Questions about the grid below. Indices start at 1.
1) Find the top-left entry.
2) Find the entry just left of 102.
3) Find the entry in row 3 and column 1.
4) Find the entry at row 1, column 2.
5) Find the entry at row 2, column 1.
6) Find the entry directly above 142.
7) Find the entry directly above 138.
8) Find the entry directly above the largest entry.
array([[126, 141, 117, 137, 134, 108],
       [139, 137, 139, 132, 126, 141],
       [129, 143, 117, 145, 141, 137],
       [113, 113, 134, 147, 100, 109],
       [139, 102, 120, 127, 130, 123],
       [117, 110, 109, 138, 123, 108],
       [137, 142, 135, 128, 119, 149],
       [132, 118, 130, 151, 133, 125],
       [140, 112, 108, 124, 127, 137],
       [128, 141, 130, 130, 122, 136]])
1) 126
2) 139
3) 129
4) 141
5) 139
6) 110
7) 127
8) 128

W =
[[131 130 120 120 136 135 103 123 136 133 144 126 131 135 129 133]
 [127 133 124 110 146 130 120 119 130 123 137 136 150 129 130 122]
 [123 138 140 131 142 151 131 114 141 127 152 114 123 113 142 118]
 [134 128 109 126 127 125 113 123 127 133 127 141 124 130 137 126]]
Report the first entry on the diagonal from the top-right corner.
Answer: 133
Report the second largest entry.
Answer: 151
Report the last entry in the row that holds the largest entry.
Answer: 118
The entry in the top-left corner: 131
The entry just right of the largest entry is 114
The last entry, reading row by row -> 126
The entry directly below the largest entry -> 127
Report the entry in the bottom-left corner.
Answer: 134
Report the second smallest entry.
Answer: 109
Report the second entry on the diagonal from the top-right corner.
Answer: 130
Report the entry directly above 146.
Answer: 136
The fourth entry in reading order: 120
The 3rd largest entry -> 150
Report the third smallest entry.
Answer: 110
Report the top entry of the column that holds the smallest entry.
Answer: 103
The entry just left of the smallest entry -> 135
The 3rd entry on the main diagonal: 140
Report the entry just right of the smallest entry.
Answer: 123
Report the second entry in reading order.
Answer: 130
Report the entry just left of 152.
Answer: 127

grid =
[[117 136 137 143 129 118 119 116 137]
 [121 136 121 137 122 124 124 140 118]
 [130 111 112 140 133 111 129 132 120]
 [136 131 146 134 132 121 121 123 118]
 [125 144 132 135 116 135 135 127 118]
 [115 137 140 136 131 132 138 127 128]
 [119 139 133 124 115 141 144 128 140]
 [138 121 135 120 140 129 142 149 121]
 [124 134 131 131 117 140 146 117 121]
 [119 137 139 122 134 128 143 122 147]
 [103 124 135 142 114 106 118 104 147]
 [124 129 114 138 130 145 138 133 137]
 [136 115 122 139 130 111 110 133 108]
 [123 133 140 129 124 134 146 130 135]
 [128 129 130 138 128 136 142 132 135]
 [128 134 127 138 121 137 147 125 126]]
The 1st entry in reading order is 117
The bottom-left entry -> 128
The largest entry in the first column is 138
The smallest entry in the first column -> 103
The second entry in reading order is 136
Read off the 5th entry in reading order.
129
Read off the smallest entry in the last column.
108
Read off the top-right entry.
137
The 4th entry in reading order -> 143
The entry directly below the smallest entry: 124
The entry directly below 112 is 146
The third-last entry, reading row by row -> 147
Read off the smallest entry in the first row.
116
The last entry, reading row by row: 126
The entry directly above the smallest entry -> 119
Read off the entry directly below the largest entry.
117
The third smallest entry: 106
Read off the entry just right of the largest entry.
121
The fourth-last entry, reading row by row -> 137
The entry just left of 106 -> 114

Questions about the table below. Rows and columns are numbered from 1.
1) Read off the entry at row 2, column 1.
2) Read off the entry in the bottom-right corner.
3) Read off the entry at row 3, column 3.
4) Read off the entry directly below the smallest entry.
5) Read off the entry at row 1, column 3.
6) Read off the entry at row 1, column 2.
7) Read off the top entry of the column that holds the smallest entry.
8) Read off the smallest entry.
array([[134, 132, 134, 126, 136, 126, 131, 129, 141, 124],
       [133, 133, 143, 135, 134, 121, 127, 114, 129, 129],
       [153, 129, 125, 114, 115, 121, 120, 127, 132, 121],
       [133, 128, 127, 134, 126, 125, 130, 135, 126, 126],
       [125, 124, 124, 123, 132, 135, 132, 125, 137, 128],
       [116, 125, 138, 124, 131, 116, 123, 135, 139, 131],
       [126, 132, 137, 134, 128, 126, 131, 126, 133, 130],
       [129, 131, 126, 134, 128, 130, 128, 127, 132, 119],
       [131, 131, 123, 124, 128, 141, 120, 112, 147, 119],
       [136, 121, 131, 127, 128, 132, 133, 135, 138, 128],
       [133, 124, 126, 138, 125, 134, 126, 119, 128, 121],
       [127, 132, 134, 125, 130, 128, 134, 131, 136, 130],
       [131, 124, 125, 132, 118, 138, 125, 130, 138, 125],
       [131, 134, 130, 143, 130, 128, 124, 124, 127, 135],
       [136, 130, 135, 132, 135, 124, 134, 127, 141, 128],
       [126, 130, 136, 134, 134, 126, 128, 130, 137, 122]])
1) 133
2) 122
3) 125
4) 135
5) 134
6) 132
7) 129
8) 112

Read these off the row that follows.
1) Give the first entry from the right.
2) Give the 3rd entry from the right.
3) Give the 1st entry from the left.
4) Give the entry just right of 139.
[133 121 122 136 139 122 125 136 134 117 104 130 128]
1) 128
2) 104
3) 133
4) 122
